In the rows, zero is written as 128.
One hidden turn or mirror swaps the rows below in pairs. Which row is each named row swapped with?
k_820: [133 128 109 107 119 141 162 103 108 146 105 147 126 172 136 148 136 133
 173 177 148 100 165]
k_321: [125 152  98 131 141 109 165 114 130 118 121 148 134 127 148 149 151 130
 138 174 134 143 113]
k_713: [137 132 142 117 103 138 176 113 131 152  84 140 141 153 121 133 124 146
 175 182 133 110 169]
k_299: [128 145 113 125 100 126 177 118 136 136  96 155 140 147 123 140 140 157
 154 193 131  96 147]
k_232: [160 118 108  97 118 106 186 110 143 171 110 107 138 153 107 107 125 121
 145 177 113 109 153]
k_520: [138 136  90 110 144 118 143 102  97 134 121 142 108 148 151 150 142 113
 144 168 148 131 136]
k_409: [130 140 144 107 112 141 167 111 130 140  91 131 144 160 128 145 124 158
 163 185 131 125 159]
k_798: [136 133  97 129 160  89 164 105 125 135 122 136 105 125 155 146 148 119
 142 154 126 141 121]
k_383: [138 126 128 122 115 117 182 108 134 155  90 149 135 157 120 130 139 150
 181 176 132  86 163]
k_389: [133 125  98 131 146  94 161 111 133 129 133 150 105 124 150 140 139 101
 134 170 135 147 134]
k_519: [143 120 124  98 132 108 195 111 145 173 121 107 134 141 108 103 130 108
 136 156 111 109 150]
k_990: [144 130  89 135 141  98 159 120 117 130 109 156 105 126 148 145 128 123
 161 176 137 150 126]
k_619: [139 120 133 120 113 120 187 119 138 152  99 168 142 162 124 134 134 136
 164 184 142 102 175]
k_297: [130 137 146 111 140 105 216 125 119 159 133 118 126 134 120 126 138 102
 142 136 120 134 142]
k_795: [141 127 117 129 115 120 181 125 121 145  88 169 128 154 130 146 123 145
 187 182 142 117 156]
k_954: [122 135 144 114 149 108 202 123 119 150 130 127 123 134 128 131 139 104
 146 123 134 145 138]
k_794: [139 135 105 124 147 110 155 111 122 129 117 126 107 117 152 146 136 118
 132 163 125 164 128]
k_677: [122 136 140 119 139 111 203 123 117 146 136 119 117 136 132 133 142 100
 143 121 121 135 138]
k_736: [151 119 112 102 125 102 200 116 144 173 124 103 129 139 103 106 125 116
 145 176 111 118 153]
k_346: [151 111 105  99 115 106 185 111 148 175 112 110 123 144 103 108 117 127
 145 179 120 110 156]
k_460: [129 125 135 107 144 113 207 117 135 162 132 112 125 137 122 119 138 104
 132 130 114 124 146]
k_865: [131 146 115 120 135 117 141 108 118 116 117 118 108 124 143 139 130 133
 133 173 126 156 130]

k_865 swaps with k_409
k_519 swaps with k_460
k_798 swaps with k_383
k_389 swaps with k_619

One hidden turn or mirror swaps the rows below in pairs. Which row is each named row swapped with?
k_709: [130 142 107 119 135 160 127 107 159 121  89 118 144]
k_688: [122 145 116 129 160 150 144  83 126 119  79 115 135]
k_806: [139 138 124 117 161 143 132  90 121 165 109 112 132]
k_711: [148 137 115 138 118 147 138 102  98 149 107 115 127]
k_348: [141 136 114 121 120 137 153  96 152 173 111 114 119]
k_995: [144 125 121 127 142 123 147 103 142 158  59 128 127]
k_501: [137 126 108 109 113 161 133 111 120 164  75 123 132]
k_546: [131 100 123 118  90 126 135 100 106 155  88 113 124]
k_989: [116 119 128 112  99 146 144  98 114 111  78  87 126]
k_692: [120 102 133 123 140 102 136 104 109 115  82 104 134]
k_851: [103 114 128 116 149 156 142 102 158 156 111 100 140]
k_767: [130 100 128 130 141 112 152 108 132 127 116 106  95]
k_787: [123 112 108 122 109 163 122  95 150 104  89 117 124]
k_449: [144 109 108 140 106 148 163 107 111 133  82 120 113]
k_306: [136 115 105 109 174 142 149 101 133 156  91 122 128]
k_6: [114 105 153 119 119 134 130  70 124 118 105  95 131]
k_834: [122 122 101 122 138 151 141 113 175 141  99 121 125]
k_572: [111 127 128 120 130 112 128 118 106 119  89  91 136]
k_768: [135 120 130 108 150 160 138  89 143 106  72 121 127]
k_129: [143 114 137 127 114 143 121  75 151 143 120 123 121]
k_271: [ 91  99 143 127 125 131 144 100 147 127  92  94 144]
k_250: [116  91 115 128 123 119 155 113 125 110  70 106 116]
k_690: [109 118 129 111 129 140 147 107 107 119  85  95 160]
k_857: [121 103 110 103 135 130 124  99  94 135  97  90 112]
k_568: [139 145 117 115 142 158 150  94 140 109  73 109 125]
k_489: [138 115 119 124 124 106 147  86 133 130 126 103 104]
k_789: [131 103 120 116 139 127 169 113 143 169 111 116 135]
k_832: [137 129 121 116 135 155 135 102 114 181  86 116 127]
k_499: [134  97 125 110 148 180 134 101 126 132 100 108 144]
k_414: [132  86 139 120 114 126 143  73 137 127 119 105 117]
k_15: [115  98 114 127 102 123 141 115 107 141  70 107 120]
k_685: [129 108 113 123 134 104 126  87 141 130 127 120 114]
k_136: [125  94 120 147 119 110 135 102 143 136 104 123 152]
k_601: [133 108 115 112 155 142 172  90 139 166  86 116 117]
k_479: [117 102 127 100 111 141 113  73 148 130  96  91 130]
k_150: [130 115 122 109 118 141 119  96 180 145  87 108 129]

k_806 swaps with k_250
k_851 swaps with k_271
k_709 swaps with k_414
k_15 swaps with k_832
k_711 swaps with k_449
k_857 swaps with k_995
k_690 swaps with k_789

One hidden turn or mirror swaps the rows below in pairs. Which row is each named row swapped with?
k_886: [155 112 103 148 126 142  99 125 135 144 133 126 119 148 130 132 113 127
 119 126 139 114 121 120 127 134 126 122 140 116 140 164 136 158]
k_199: [126 111 130 148  89 141 110 135 135 134 119 128 157 144 116 164 109 133
 133 134 148 133 128 124 112 134 111 116 125 110 123 147 136 149]
k_868: [110 146 146 132 123 107 157 123 135  89 134 147 123 123 119 124 149 138
 138 141 111 144 138 113 124 130 136 138 114 132 121  94 109 108]
k_864: [ 95 142 138  92 134 137 130 165 113 105 130 119 137 116 133 133 152 123
 130 124 103 126 142 134 148 138 132 128 142 142 157 112 124  99]
k_978: [151 111 100 148 114 141  97 129 132 141 131 120 121 144 133 129 115 130
 111 127 142 115 134 117 135 139 128 128 144 108 136 161 139 157]
k_104: [120 134 135 142  94 117 140 128 141 124 116 138 157 124 106 149 133 137
 146 139 120 170 129 123 113 115 120 122 122 108 116 115 121 124]
k_548: [126 146 122 121 117 148 129 143 150 140 102 131 135 114 143 130 136 149
 141 134 142 159 117 154 109 127 106 121 134 107 148 121 145 113]
k_638: [110 127 142 133 122 126 148 106 132  74 153 130 111 132 138 121 134 136
 115 141 134 112 136 124 119 132 145 141 103 147 139 111 108 112]
k_799: [116 125 140 140  85 123 146 121 147 117 117 139 156 127 109 146 131 131
 140 137 117 168 134 133 110 115 122 115 118 121 124 113 129 125]
k_912: [109 112 136 146  85 145 124 133 128 118 122 120 168 148 111 158 112 133
 138 138 133 145 134 129 108 134 118 121 117 114 125 142 138 135]
k_214: [132 119 114  92 142 104 142 151 133 139 139 148 124 108 120 139 134 103
 118 114 128 125 134 117 148 113 148 122 145 146 156 132 118 121]
k_147: [131 114 124 125 143 127 110 135 111 103 159 120  96 149 138 121 124 131
 112 122 129  87 141 105 146 151 145 134 131 138 140 145 123 139]
k_410: [146 120 105 123 116 128 139 125 152 150 121 141 136 106 143 144 123 118
 122 124 149 148 113 154 118 119 121 115 136 129 164 123 132 130]
k_118: [ 94 144 149  95 147 137 120 180 112 100 130 124 125 126 127 126 147 141
 139 132 124 117 144 110 139 145 128 136 136 131 137 127 132  99]
k_823: [ 98 148 132  97 131 135 136 148 119 105 126 123 127 118 138 124 160 123
 129 125  98 136 139 145 141 133 133 131 139 141 160 102 124  99]
k_530: [137 139 119 123 123 144 136 140 156 142 111 137 131 104 151 132 126 145
 134 133 156 149 113 153 111 130 106 118 132 115 154 123 142 116]
k_363: [128 123 122 129 148 136 101 139 111 107 150 120 102 152 128 118 133 125
 115 126 115  89 139 102 148 145 144 136 139 136 138 152 123 139]
k_287: [130 121 115 132 138 134 105 136 113 107 148 120 100 149 136 112 134 126
 106 126 122  91 149 104 153 152 144 141 141 130 138 146 128 142]
k_712: [112 127 143 126 130 121 134 117 125  79 154 134 102 134 138 127 139 128
 110 133 130  93 141 113 135 140 145 139 114 151 137 113 103 122]
k_650: [102 141 157 128 114 119 152 125 141  81 133 140 122 126 119 120 146 146
 136 143 116 143 143 116 118 124 134 132 110 133 119 101 119 104]
k_443: [150 102 109 141 115 137  99 134 125 142 139 118 125 148 129 143 104 132
 120 122 146 114 128 118 128 140 127 118 136 114 137 164 138 157]
k_89: [129 132 130 104 151 122 130 179 142 144 119 153 122 119 120 132 121 142
 145 129 157 129 131 101 126 132 121 126 139 115 128 151 147 119]

k_410 swaps with k_118
k_199 swaps with k_712
k_530 swaps with k_864
k_443 swaps with k_147
k_886 swaps with k_363

One hidden turn or mirror swaps the rows below in pairs. Which row is each named row swapped with?
k_484: [138 128 146 131 160 146  93 133 113 136 165 133 142 156 127 144 161 135
 159 108 118 137 108 132 152 126 138 143  90 114 133]
k_683: [123 106 131 123 158 142  96 128 126 132 174 135 134 128 158 145 152 149
 150 105 137 131 130 122 154 143 126 150 101 106 147]
k_629: [124 122 159 129 151 137 118 109 127 115 156 120 142 147 146 126 149 115
 176 104 120 143 119 129 134 150 133 145  80 131 141]
k_816: [127 122 106 134 137 133  92 148 112 168 139 119 128 147 105 139 133 138
  98 143 118 133 120 145 149 101 127 138 121 102 140]
k_190: [129 123 159 133 155 142 112 114 124 121 160 126 143 150 139 132 153 126
 176 101 120 140 115 128 137 144 135 141  81 125 140]
k_704: [129 135 118 121 130 126 108 158 111 165 142 120 107 163  92 129 130 133
 108 151 123 153 113 147 131 114 139 143 123  96 143]
k_580: [120 100  92 123 132 118 116 146 116 149 133 113 129 129 133 127 106 142
  87 144 130 143 142 142 121 132 121 133 137 104 145]
k_717: [131 130 148 115 153 139 105 141 121 137 176 139 114 154 131 139 162 143
 162 115 134 149 110 129 140 143 144 155  97 100 140]
k_441: [ 98 113 130 127 109 109 128 119 125 139 122  97 112 132 114 118 100  95
 121 148 118 146 137 144 119 133 126 132 116 129 173]
k_804: [123  96 123 117 156 131 113 129 125 121 168 132 135 120 172 137 138 152
 141 107 142 140 138 125 131 162 126 145 111 109 142]
k_152: [131 137 119 141 131 129 109 142 111 156 121 110 136 164  90 121 121 121
 105 148 107 144 117 148 133 100 130 128 117 115 139]
k_164: [120 111  97 130 131 127  99 146 115 165 135 114 126 137 114 134 116 137
  89 146 124 135 134 141 143 110 120 137 131 101 150]
k_153: [ 99 114 159 127 132 120 132 110 131 122 155 113 110 134 155 123 126 108
 170 113 127 137 129 128 126 158 139 141  87 130 161]
k_181: [102 115 127 137 106 105 122 122 131 141 121  92 108 138 117 116 102 100
 116 149 117 141 131 148 123 131 128 129 115 129 171]
k_226: [120 127 120 136 122 121 122 130 114 152 112  96 134 158  97 112 108 103
 108 150 105 148 124 151 122 113 126 130 113 125 145]
k_901: [129 118 135 129 159 145  89 133 121 141 172 137 134 139 141 149 162 147
 148 109 128 130 116 129 158 129 132 149  96 106 137]
k_333: [118 119 161 131 147 133 124 108 128 112 157 124 136 143 150 129 146 113
 177 105 121 141 122 129 132 150 135 141  83 131 145]
k_58: [121 100 121 124 162 134 119 138 127 116 162 133 133 128 172 134 127 152
 136 114 143 145 134 124 126 170 130 140 120 106 138]
k_664: [134 131 155 133 159 145 106 122 123 122 162 132 144 154 136 133 159 133
 170 105 120 140 112 128 144 135 136 142  86 121 135]
k_354: [ 96 117 130 132 110 108 135 126 121 149 122  94 104 142 119 114  97  98
 120 146 116 141 133 144 117 130 134 129 112 126 164]
k_96: [100 110 157 122 129 120 126 105 133 114 152 113 118 125 147 126 127 104
 168 117 128 143 133 129 127 159 131 142  94 133 170]
k_27: [142 117 124 118 163 133 116 147 123 116 170 131 137 145 155 118 144 149
 143 116 145 159 124 128 116 165 133 147 117  96 129]
k_509: [105 111 157 131 128 117 119 106 140 114 155 110 115 130 153 126 132 110
 168 114 128 137 127 131 132 159 133 141  91 134 168]
k_451: [135 132 118 136 138 134  96 148 105 162 133 116 136 163  93 135 132 126
 111 141 107 140 111 148 144  99 133 132 114 109 136]
k_815: [118 103  95 129 142 123 121 152 119 139 134 117 128 135 139 126 100 143
  91 144 134 148 138 139 119 145 126 130 142 102 140]
k_336: [139 121  98 123 143 123 119 160 115 140 141 115 131 152 123 110 118 141
  99 146 135 162 127 142 108 140 129 137 138  93 132]
k_898: [125 128 120 141 124 126 116 135 112 158 116 102 135 160  90 120 112 112
 107 148 106 145 120 150 125 106 128 126 114 119 144]
k_541: [131 104 130 120 171 138 120 135 123 115 170 136 135 133 161 128 138 149
 143 107 142 149 129 122 122 164 136 148 105 103 141]
k_80: [108 121 131 136 113 110 133 115 125 142 117  94 121 144 113 114 101  88
 129 142 106 147 126 146 117 124 128 132 109 134 164]
k_8: [128 108  97 126 146 124 123 153 112 147 132 115 128 142 120 117 103 139
  85 146 129 153 133 141 112 133 131 135 133  98 144]
k_921: [115 125 123 138 117 116 128 129 116 149 113 100 128 153 101 116 105 100
 108 150 107 146 127 151 119 112 128 126 116 125 149]
k_875: [110 118 156 132 133 120 131 101 134 118 146 110 127 137 145 122 128  97
 175 111 115 144 122 132 125 148 132 142  87 138 162]

k_451 swaps with k_484
k_683 swaps with k_164
k_898 swaps with k_190
k_580 swaps with k_804
k_181 swaps with k_509
k_333 swaps with k_921
k_8 swaps with k_541

One hidden turn or mirror swaps the rows below in pairs. Which row is each named row swapped with?
k_899: [134  89 113 121 115 127 139 130 109 108 148 142 117 131 141 138 115 134
 149 109 117]
k_454: [123 120  95 102 128 113 118 119 133 127 132 129  99 126 155 115 135 147
 116 134 116]
k_696: [150 171 115 111 126 153 123 121 126 155 123 111 141 113 134 116 119 106
 118 138 135]
k_507: [106 100 122 119 151 120 115 107 121 112 129 134 111 128 121 131 142 140
 120 123  95]
k_423: [154 163 136 122 129 152 126 126 108 156 128 106 147 105 126 118 119 107
 116 137 124]
k_517: [163 142 147 123 120 145 144 119 114 152 141 113 141 100 142 131 117 115
 123 132 103]
k_315: [142 114 146 126 116 113 147 113 133 119 160 134 115 119 135 130 110 133
 159 105 123]
k_635: [139 142 132 137 116 129 110 124 126 121 155 129 142 127  98 107 129 131
 150 109 161]
k_537: [103 124  96 139 124 155 100 133 119 132 128 130 147 132  96 115 136 135
 119 133 136]
k_612: [ 98 123 153 141 138 149 141 125 121 155 126 126 132 125  98 135 103 114
 135 131 108]
k_698: [144 127 121 137 115 155 116 140  93 122 144 129 157 127 102 123 123 116
 143 113 147]
k_697: [129 127  92 113 119 123  98 123 131 125 139 131 118 129 135 104 152 152
 114 132 135]
k_472: [119 100 131 131 125 146 155 121 120 139 134 128 127 113 136 148 103 122
 130 128  85]
k_188: [132 136  93  95 126 124 128 113 144 137 127 127 103 125 163 121 123 132
 120 135 118]
k_587: [141 167 107 117 128 144 106 131 125 142 126 114 138 114 125 111 121 108
 116 133 159]
k_842: [107 109 131 122 131 104 129 119 139 128 140 141  92 141 124 123 119 143
 152 116 132]
k_726: [ 78 109 121 134 138 132 118 125 132 138 125 138 114 143  99 122 122 138
 130 131 122]
k_957: [137 128 110 101 127 118 141 118 137 134 132 125 100 112 169 134 106 120
 124 128 118]
k_426: [131 149 160 140 133 139 127 126 118 150 138 120 136 126  92 122 109 110
 152 119 145]
k_998: [127 135 149 136 152 151 115 114 102 132 127 116 150 114  93 130 134 110
 118 125 106]

k_998 swaps with k_507
k_698 swaps with k_899
k_957 swaps with k_587
k_423 swaps with k_454

One hidden turn or mirror swaps the rows below in pairs. Which row is each named row swapped with?
k_976: [115  97 152 111 129 134 136  93 107 130 139 131 123 113 120]
k_544: [139 113 113 120 107 121 117 150 110 106 117 129 141 121 109]
k_974: [144 164 128 128 146 101 110 125 105 163 121 137 109 141 125]
k_525: [159 119 144 108 122  97  96 123  87 135 141 138 149 128 138]
k_902: [116  99 142 105 131 136 142  95 114 124 139 141 125 121 111]
k_773: [143 128 132 139 115 114 105 122 108 130 124  95 125 106 149]
k_888: [144 162 116 135 143  96 113 124 109 151 126 130 105 134 142]
k_193: [155 144 138 140 146 101 101 113  89 161 141 126 121 132 135]
k_14: [155 141 130 134 154 110 103 111  97 166 137 138 102 139 126]
k_81: [137 153 109 111 139 110 117 124 146 130 114 129 115 126 145]
k_83: [121 100 139 112 121 134 129  92 125 115 139 123 128 113 137]
k_175: [136 131 164  96 127  95 113 113  84 138 135 149 143 123 127]
k_796: [144  96 120 113 111 117 116 140 107 107 129 139 150 126 112]
k_185: [144 132 132 131 118 106  98 112 115 128 131 102 131 109 158]
k_774: [150 118 154 103 122  92 102 121  88 132 139 145 152 126 134]
k_681: [128 128 112 126 146 133 141 117 124 138 123 151 107 138  90]
k_177: [119 125 112 116 150 126 147 115 121 134 131 155 102 140 106]
k_759: [149 142 130 136 117 104  99 123 107 133 124 102 128 112 152]
k_38: [117  94 139 106 128 133 133  92 122 117 141 134 129 117 125]
k_458: [154 161 137 132 142  94 104 117  98 159 127 127 120 128 137]
k_783: [147 165 119 126 134  99 110 129 132 145 116 131 107 133 132]
k_491: [128 112 113 122 140 137 144 121 122 130 125 147 116 134  90]
k_167: [130 127 157  94 117 101 120 125  83 132 130 148 148 114 117]
k_100: [149 166 129 136 146  99 110 116 105 159 122 134 110 132 127]
k_196: [143 114 104 138 148 138 123 123 115 144 130 142 101 142  99]
k_33: [134 102 110 134 142 141 134 122 111 132 137 140 118 137  93]
k_500: [124 135 127 105 144 119 138 110 137 139 125 160 104 139 104]
k_603: [147  91 122 108 117 125 118 133 104 113 135 143 149 129 111]
k_741: [127 130 113 119 144 131 138 128 122 141 118 150 106 144  92]
k_844: [123 140 129  89 150 116 132 101 141 134 124 151 113 130 133]
k_248: [136 122 126 113 102 112 117 152  97 113 117 129 147 111 112]
k_693: [137 125 140 124 117 113 108 100 118 125 134 105 130 107 161]
k_202: [115 111 162 100 124 121 134 104  89 135 136 140 128 114 108]
k_963: [139 132 127 134 106 114 107 141  99 126 117 100 130 105 127]

k_783 swaps with k_500
k_888 swaps with k_177
k_33 swaps with k_193
k_100 swaps with k_681
k_458 swaps with k_491
k_175 swaps with k_544

